(in the rows, 128 means zero)
These are runs of 8 systems, one row a step. Runs of the same system follow the same rule from any start.
run 1, J133, 8 rows:
[[111  91 147 126 132 127 155 146 131 105 150 126  60 124 133 106 128  82
  121 128 116 148]
 [120 123 121 113 154 118 126 110 129 137 135  94 175 100 140 175  92 178
  130 130 116 156]
 [154 137 129 126 106 117 142 145 160 138 118 175  49 137 164 142 136 125
  139 104 149 110]
 [109 107  79 122 129  99 136 148 112 145 103  61 153 125  70 114 133 160
  120 115 122 148]
 [147 180 152 156 104 135 103 109 116 146 117 200 117 131 148 121 131 177
  154 157 124  88]
 [114 116  82 126 106 159 135 169 101 118 131  68  94 136  88  91 129  57
  133 131 104 132]
 [ 97 172 160 111 142 138 113  74 125 109 160 146 196  78 140 139 152 184
  164 148 116 123]
 [118 154 110 122 116 164 120 152 125 140 142 150  59 159 150 156 129  23
   93  90 143 126]]
run 2, J309, 8 rows:
[[101 134 125 111 132 130 133 121 135 122 141 128 115  99 128 153 150 111
  134 102 113 133]
 [120 130 122 119 133 115 124 117 142 139 117 138 143 115 123 165 147 129
  118  93 125 126]
 [139 108 138 136 125 108 130 125 144 130 103 151 128 128 113 135 156 119
  120 101 121 113]
 [128  97 138 149 132 111 127 123 117 135 106 133 140 126  99 129 133 128
  114 125  96 126]
 [141 103 148 146 128 127 130 122 124 128 118 142 116 112 131 140 108 131
  136 138  85 124]
 [120 104 122 125 127 124 143 136 128 125 132 108  97 102 127 142 112 124
  139 124  92 143]
 [122 137 112 120 124 115 134 129 133 144 126 122 107 102 135 160 119 164
  142 115 112 135]
 [135 139  98 124 106 120 132 146 138 146 109 130  88 124 122 142 140 132
  140 101 126 116]]
run 3, J969, 8 rows:
[[115 126 144 122 142 129 124 109 137 126 134 148 135 109 138 170 138 105
  117 101 112 130]
 [132 100 130 122 137 111 137 127 152 130 113 136 124 122 124 160 143 105
  111  88 122 129]
 [135  93 143 141 138  91 134 123 139 142 102 145 128 128 115 147 133 147
  107 106 116 130]
 [154  90 135 154 123 109 135 136 129 142  98 139 103 128 123 137 106 139
  126 130  95 125]
 [135  97 126 136 123 112 145 135 125 128 117 109 107 102 118 123 109 164
  152 143  87 134]
 [117 144 113 129 113 129 133 133 114 142 134 123  84  99 135 139 107 167
  158 140  94 132]
 [123 159  86 113 100 140 131 141 129 134 127 108 100  97 125 135 139 146
  174 119 111 115]
 [ 97 179 105 119 103 130 121 128 119 137 131 140 108 109 107 115 177 149
  154 114 128 108]]
run 4, J638 (8 x 22):
[[156 136 102 126 120 130 109 113 139 139  90 116 202 107 108 164 140 154
  153 112 106 100]
 [104 131 163 147 112 109 139 132 119 123 133 185  56 135 116  79 173 124
  126 128 127 111]
 [133 101  97 144 133 150 112 133  93 136 109  66 190 126  84 137  94 105
  120 144  78 135]
 [117 145 198 124 131 138 135  94 145  95 167 196  98  94 179 127 143 136
  161 147 118 117]
 [102  93  77 114 139 128 140 164 113 143 127  58 105 138  99 152 106  63
   82  91 117 167]
 [146 155 165 120 138 118 113  75 162 127 122 182 188  85 165 185 147 191
  159 117 123 103]
 [118  90 110 143 110 101 153 180 124 144 107 135  21 168  95  95 149  70
   86  91 136 133]
 [151 115 124 139 141 121 107  91 121 133  95  95 252  91 100 154 113 204
  158 152  82 118]]
run 5, J134 (8 x 22):
[[155 108 115 126 131 125 131 133 139 132 111 106 150 126 133 147 103 138
  134 128 124 132]
 [125 116 144 127 127 108 147 133 139 121 134 141  89 125 141 110 129 153
  136 133 137 134]
 [132 134  96 135 123 125 120 144 109 155 114 104 123 141 119 137  98 148
  119 133 122 137]
 [148 146 127 125 107 132 133 129 145 121 125 144 112 117 145 112 139 157
  169 140 136 107]
 [ 97 155 102 129 119 136 122 145  95 143 136 114  99 141 104 104 133 119
  117 131 131 135]
 [141 171 119 125 116 153 106 110 128 127 126 139 172 118 135 137 137 141
  156 138 130 102]
 [103 141 135 122 121 145 130 135 123 111 149 141  99 137 121 100 163  70
  120 118 140 122]
 [113 139 126 121 149 139 106 104 116 128 129 109 210 126 111 147 132 122
  111 125 128 133]]
run 6, J575, 8 rows:
[[152 136 131 142 112 137 117 127 129 121 109 147 155 148 112  95 155 117
  136 137 142  96]
 [106 120 151 143 136 141 121 123  99 115 141 132 138 141 107  91 136  95
  110 150 116 131]
 [131 122 152 128 147 154 119 110 123 111 148 126 164 122 152 146  99 103
  124 149 115 138]
 [121 107 144 104 147 126 150 128 155 105 155 123 108 118 159 142 124 103
  123 114 144 150]
 [130 110 118 116 149  97 135 130 145 145 118 115 143 139 133 162 115 149
   96 102 153 153]
 [173 111 131 139 118 103 139 142 154 137  98 151 105 152 142 120 123 153
  129 124 154 114]
 [134 102 111 148 119 108 136 154 107 139 107 102 112 148  93  86 116 148
  122 146 123 133]
 [139 148 132 147 117 142 117 126 101 136 132 129 124 128 139 109  88 175
  152 180 111 124]]
run 7, J80, 8 rows:
[[119  96 111 110 129 103 147 133 159 126 109 115 119  98 106 164 166 104
  128  68 110 128]
 [113 121 153 155 138  90 115 105 114 161  99 176 133 125 104 154 143 165
   98 108 100 123]
 [169  89 120 159 105 133 129 146 128 138  85 137 101 129 110 143 121  86
  135 115  75 100]
 [100  97 154 135 133 108 141 109 117 113 129 125 130  72  99 120 147 158
  157 136  62 131]
 [119 149 126 148 117 145 112 128  98 161 131 155  69 112 147 177  87 124
  126 129  73 129]
 [133 129  94  99 110 134 142 130 161 118 118 104 124  71 122 166 160 122
  181  88  95 111]
 [ 67 168 134 135 127 103 117 112 102 161 130 173  92 112 103 141 170 157
  108  99 114 126]
 [161 142  90 146 101 158  99 136 122 152  83 133 150 133 102 166 138  73
  128  98  94  86]]
run 8, J309 (8 x 22):
[[158 103 123 126 125 157 135 138 135 106 133  96 137 128 140 123  99  90
  145 149 114 129]
 [ 90 134 147 111 144 115 144 116 125 115 163 123 111 106 143 117 126 168
  134 142 135 156]
 [143 147  99 120 128 135 120 142 135 153 124 123 116 150 155 169  96 113
  106 110 152 137]
 [146 124 117 111 117 109 146 138 161 109 117 116 136 126 121  92 162 157
  159 123 163 115]
 [104 152 128 152 128 120 108 133  86 160 124 148 114 165 106 108 125 137
   88 139 136 132]
 [179 130 121 135 113 165 115 129 135 112 114 118 171 132 137 121 111 109
  162 155 119  99]
 [ 76 133 156 120 135 131 139 122 110 101 170 133  97 115 123  83 151 119
  131 148 126 144]
 [128 155 109 117 145 152 103 117 120 146 138 111 174 134 150 186  90 114
  105 122 135 142]]
run 9, J638 (8 x 22):
[[140 113 146 167 127 110 115 123 102 153  98 154 131 141 108 125 110 155
  110 145  96 119]
 [158  92 139 141 115 138 146 139 133 106 122 119 103 114 134 106 108 122
  163 157  94 118]
 [ 90 129 127 117 140 123 140 127 109 128 158  99 105  98 133 134 102 163
  136 144 104 163]
 [139 163 102 121 114 153 116 132 129 150 130 135  97 115 160 181 100 119
  141 115 113 122]
 [113 145  93 100 109 120 141 137 152 124 124 111 110  99 110 131 179 134
  161  90 134 116]
 [ 95 168 118 147 120 123  99 118  89 161 113 152 138 134  89 129 155 141
  107 118 115 114]
 [152 123 138 147 105 159 117 126 125 108 113 146 144 128 110 104 155  71
  150 136  98  87]
 [ 73 106 162 122 154 127 136 108 108  98 161 116 149 106 102  98 152 109
  117 140 106 151]]
run 10, J969, 8 rows:
[[101 135 147 108 155 131 137 114 122 108 173 105 146 118 154 116 102 161
  129 160 148 164]
 [138 160  99 106 127 153 123 144 136 140 147 113 108 147 172 158  88 111
  119 125 164 144]
 [138 137 102  95 128 111 143 140 163 118 126  97 154 142 128 106 152 153
  139 114 194 131]
 [122 160 130 146 125 117 112 136 103 155 126 157 114 181 125  96 123 148
   89 142 175 129]
 [175 123 115 140 113 158 118 141 125 114 112 104 175 160 120  90 113 106
  142 163 142 106]
 [ 95 127 170 124 148 133 137 116 113  94 173 129 130 133 138  72 127 134
  126 171 148 152]
 [126 154 109 117 140 171 107 127 110 135 152 101 155 145 155 164  77  91
  106 141 137 147]
 [142 125 138  87 141 124 152 122 184  90 150 121 147 125 165 125 149 126
  145 115 190 134]]
run 11, J776:
[[148 100 157 157 121 135 119 119 125 117 103 163 140 134 105 116 153  80
  123 127  94  97]
 [ 96  82 162 143 153 122 130 111 105 116 135 123 147 108 100 128 127 106
  107 134  77 146]
 [130  99 164 136 151 127 132 108 134 129 137 153 112 108 161 184  93 115
  113 121  90 145]
 [135  76 117 110 136 101 160 141 160 125 119 101  92  98 132 165 120 125
  131  90 107 148]
 [129 117 119 134 130  74 137 130 135 164 101 136 102 118 125 158 116 207
  121 108 123 140]
 [177 121  91 154  89 119 129 160 128 161  79 130  82 136 118 132 108 152
  152 129 102 100]
 [113 142 100 142  99 128 128 138  95 135 116 104 116  97  86  92 134 181
  175 157  79 115]
 [104 198 112 144 101 171  97 125  79 155 142 152  92 113 132 139 114 129
  148 152  86 110]]
run 12, J134:
[[ 84 119 152 122 142 121 137 112 123 131 151 151  80  89 141 175 130 108
  114  99  86 149]
 [133 111  97 112 132 112 133 128 151 146 103 108 138  95 123 201 131 126
  128  72 101 132]
 [121 103 148 131 126  74 148 121 155 136 105 169  88 106 116 140 172 160
  130  87 118 118]
 [134 101 104 163 116 102 120 142 100 170  76 125 114 131  78 145 121 138
  108 110  78 120]
 [149 116 144 148 103 123 135 119 132 120 107 153 111  81 119 122 143 166
  188 143  67  94]
 [ 77 139 109 139 113 136 128 141  83 146 142 120  57 100 101 131 125 114
  132 126  66 138]
 [123 176  98 110 113 150 111 107 133 140 126 127 151  72 136 188 139 153
  176 106  89 107]
 [ 86 154 123 114 110 125 134 132 137 130 136 166  61 110 116 135 198  84
  127  73 127 114]]
run 13, J80:
[[136 103  90 127 128 130 128 145 124 144 106  87 133 125 108 165 109  99
  114 103 102 137]
 [132 124 166 135 128 101 134 104 149 120 119 175 130 100 134 128 157 176
  152 126 119 110]
 [117 114  98 145 118 128 127 158  97 156 115 110  73 142 105 137 107  95
  100 118  99 140]
 [150 131 133 125 121 129 123 102 145 116 111 131 181  84 125 143 143 172
  179 136  98 102]
 [ 89 142 132 139 114 128 135 146 103 141 145 156  31 133 125 113 136 101
  112 122 112 134]
 [138 143  87 116 126 149 106 115 127 136 108  85 207  97 108 175 123 134
  152 116  96 118]
 [106 151 173 133 115 120 135 116 139 118 144 210  59 125 146 107 180 118
  134 115 139 107]
 [108 118  74 125 137 146 109 140  98 150 112  62 178 130  77 163 114  77
   93 101  97 145]]
run 14, J575, 8 rows:
[[113 151 139 137 122 130 120 128 107 130 137 148 118 150 119  88 141 136
  119 148 147 124]
 [136 140 115 132 125 162 111 131 110 125 131 109 158 142 124 123 111  96
  126 147 124 123]
 [112 137 153 111 138 140 137 115 137  96 162 131 137 119 149 108 140 121
  139 142 147 136]
 [112 133 121 116 147 135 121 129 124 137 140 119 135 146 137 155 114  96
   90 109 147 149]
 [161 115 139 114 136 120 137 122 167 111 121 133 161 136 149 130 137 133
  134 119 166 121]
 [118 103 137 138 138 102 138 143 122 136 124 135 100 162 116 105 130 118
   85 120 152 145]
 [172 107 128 144 133 128 121 129 127 133 107 115 169 149 131 125  87 149
  126 157 130 126]
 [127 112 144 130 123 126 151 146 128 111 148 129  67 134 146  87 112 134
  141 157 136 139]]
run 15, J776 (8 x 22):
[[119 108 155 122 130 130 148 125 142  99 146 140  94 105 141 116 144 105
  146 127 113 129]
 [101 125 112 118 151 116 125 127 117 148 132 105 139 127 121 163 109 133
   94 108 126 159]
 [168 122 142 127 120 118 135 121 164 125 110 161 121 119 158 151 133 143
  150 117 134 107]
 [112 103 104 132 123 104 143 154 117 138 112  98 100 139  87 101 141 128
  113 114 126 140]
 [148 144 139 149 128 128 107 109 114 147 111 148 163 126 135 144 101 181
  136 156 110 116]
 [136 120 119 133 103 149 142 154 124 113 133 124  64 124 128 102 129  85
  153 136 107 115]
 [ 85 153 111 113 142 130 116 111 104 136 144  93 170  99 111 145 123 169
  131 131 112 150]
 [143 167 138 127 109 147 119 124 144 134 133 186  81 132 169 153 138 104
  141 113 139 101]]
run 16, J133, 8 rows:
[[133 110 145 162 130 122 114 127 103 139 107 149 136 153 103 114 126 112
   98 137 110 121]
 [147  94 155 145 132 141 131 119 122 107 126 127 144 118 128 116 109 113
  142 159  92 123]
 [108 108 155 125 143 127 145 122 126 114 155 130  93 107 149 135 106 124
  127 138 105 152]
 [134 121 109 109 136 123 137 132 145 137 131 105 118 107 154 177  97 144
  135 113 123 147]
 [136 130 113 118 116  95 144 138 155 141 112 139  91 119 132 140 147 164
  139  99 145 124]
 [125 140  92 143 113 109 118 144 107 164  98 117 122 141  94 124 129 161
  118 121 125 123]
 [147 150 123 147  98 143 116 130 113 130 111 144 127 126 112  99 141 145
  163 152 107  92]
 [ 88 148 122 130 118 155 122 131  92 118 153 116 111 117 105  97 141  99
  139 145 101 128]]

Which system made each of these runs?
run 17, 2 rows:
[[111  96 179 143 139  83 143 105 136 120 120 172 116 104 112 114 163 166
  128 122 108 125]
 [142 103 109 159 124 134 117 148  96 163 102 118  97 139 115 159  75 104
  102 130  75 136]]
  J80
run 18:
[[130 119 109 110 130 128 131 118 146 122 118 102 166  93 118 162 144 127
  148 101 109 125]
 [107 135 154 131 129 103 131 114 137 136 128 180  95 118 131 139 163 139
  118 104 126 122]]
  J575
run 19:
[[114 149 114 134 107 111 123 124 119 141 106 143 128 112  89 113 177 160
  147 111 112 103]
 [119 154 127 155 107 148 101 119  96 143 112 159 131 124  98 127 150 109
  133 129  86  97]]
  J575
run 20 (2 x 22):
[[122  93 117 122 124 114 150 146 133 109 121  90 124 119  95  91 147 124
  144 127 120 135]
 [107 157 146 143 135 124 109 107  99 150 136 155 130 122 135 143 108 174
  120 149 111 133]]
  J969
run 21, 2 rows:
[[104 149 109 117 125 126 127 124 122 135 131 114 134 105 114 139 141 148
  139 117 118 130]
 [124 155 121 137 112 143 114 128 117 140 122 155 110 130 122 135 145 109
  128 117 118 109]]
  J638
run 22 (2 x 22):
[[112 143 149 139 122 128 124 115 110 122 136 145 128 114 118 101 139 159
  148 154 111 120]
 [119 149 113 132 122 160 113 135 103 136 138 123 113 133 131 142 110  84
  119 131 109 129]]
  J776
run 23:
[[113 107 126 121 138 130 137 133 124 110 137  98 142 128 107 105 137 104
  121 129 126 139]
 [128 130 158 132 147 128 119 104 127 128 138 150 151 126 151 148 109 142
  116 139 127 137]]
  J134
run 24 (2 x 22):
[[105 156 116  96 125 146 145 139 132 109 175 100  88 108 162 115 112 143
  161 147 148 150]
 [111 188  84  96 128 137 119 133 129 149 144 104 136 135 147 149 122 158
  128 117 177 140]]
  J80
run 25 (2 x 22):
[[143 114 117 135 124 161 125 142 114 121 131 101 127 132 130 130  92  83
  131 147 102 131]
 [112 120 156 108 139 122 145 107 149  98 154 132 131  91 146 125 144 148
  157 132 125 136]]
  J133
run 26, 2 rows:
[[144 132 122 120 125 157 126 135 139 119 136 128 116 138 152 145 116  74
  125 121 136 124]
 [110 113 132 107 150 106 139 119 145 115 135 109 165 123 117 123 152 140
  117 113 153 144]]
  J969
run 27, 2 rows:
[[108 122 116 133 133 117 125 138 109 131 119 107 156 162  81  83 153 116
   97 126 152 134]
 [151 141 169 153 136 147 104 104 116 125 129 169 169 151 147 119 111 131
  121 165 133 111]]
  J969
run 28:
[[115 116 123 135 123 102 137 135 121 137 116 124 110 125 101 108 143 154
  126 123 121 131]
 [144 140 125 150 120 136 110 126 108 150 111 140 133 135 127 140 105 142
  127 142 107 116]]
  J776
run 29, 2 rows:
[[136  93 140 143 139 136 125 123 112 109 120 102 180 132  98 100 123 107
  126 153 105 127]
 [119 123 183 138 145 138 129 107 122 109 159 167 113 122 163 126 109 121
  125 156 116 135]]
  J133
run 30 (2 x 22):
[[150 114 134 157 138 143 106 121 102 153 115 133 143 137 138 174  65 117
  104 146  84 133]
 [150  88 146 111 122 120 164 130 175  92 131 132  95  85 152 133 143 126
  176 117 110 122]]
  J80
run 31, 2 rows:
[[120 151  99 105 138 151 125 139 115 120 157  68 163 145 136 105  95 141
  130 161 166 155]
 [143 172 142 112 131 144 122 123 146 119 157 155 127 157 185 118 116 137
  129 147 195 128]]
  J134
run 32, 2 rows:
[[107 149 116 138 116 129 119 137 100 138 126 129 120 149  98  90 146 128
  120 138 136 123]
 [142 158 126 137 119 162 104 117 113 127 127 134 166 133 131 125 120 119
  141 152 120 107]]
  J309
run 33:
[[151 118 143 141 125 148 119 119 126 109 120 132 168 130 122 112 131 106
  141 150 114 108]
 [102 112 157 126 145 140 135 120 115 103 158 125 123 120 132 111 125  99
  120 145 116 147]]
  J134
run 34:
[[114 143 102 143 112 131 119 143  97 152 118 120 101 134 104 120 122 131
  124 132 108 126]
 [136 159 121 125 108 148 119 119 128 122 127 134 140 104 130 128 142 144
  171 138 112 101]]
  J134
run 35:
[[150 137 123 138 122 114 126 129 121 142 117 123 139 134 138 112  96 207
  147 165 139 129]
 [141 146 104 137 100 150 130 164 112 135 134 126  58 156 140  96 104 108
  138 150 139 123]]
  J309
run 36, 2 rows:
[[113 144 115 139 124 114 126 143  99 156 130 125  88 146 128 113 100 167
  113 146 136 145]
 [168 146  91 123 102 148 125 143 139 127 112 102 143 125 133 122 119 146
  174 142 134 105]]
  J80
run 37, 2 rows:
[[136 137 102 118 120 129 135 147 130 133 129 103 112 135 136 119 109 150
  141 138 146 136]
 [133 161 108 121 112 133 127 134 126 133 132 122 124 134 136 110 125 162
  150 143 149 121]]
  J776
run 38, 2 rows:
[[ 90 160 133 133 131 132 107 115 107 143 132 159 131 138 108 134 164 100
   96 105 131 122]
 [147 120 130 132 127 146 113 114 140 117 108 133 187 124 112 146 156  80
  128 110 114 102]]
  J134
run 39, 2 rows:
[[121 136 121 122 138 121 115 126 139 141 116 144 148 155 117 151 159  85
   83  82 160 125]
 [147  89 158 144 143 109 124 113 143 119 101 150 181 148 105 122 156 103
   98 112 136 115]]
  J80
run 40 (2 x 22):
[[172 152 118 130 113 109 126 135 149 146 106 149 129 158 152 116 120 191
  141 138 182 111]
 [130 134  91 141 101 130 132 170 105 138 114 104  86 168  95  66 131 114
  124 142 148 122]]
  J575
run 41, 2 rows:
[[122 170  95 140 107 129 107 140 102 158 108 132 132 154  96 107 146 141
  118 126 143 109]
 [146 159 127 143 104 162 107 122 115 117 119 147 156 135 116  98 151 107
  156 151 120  86]]
  J309
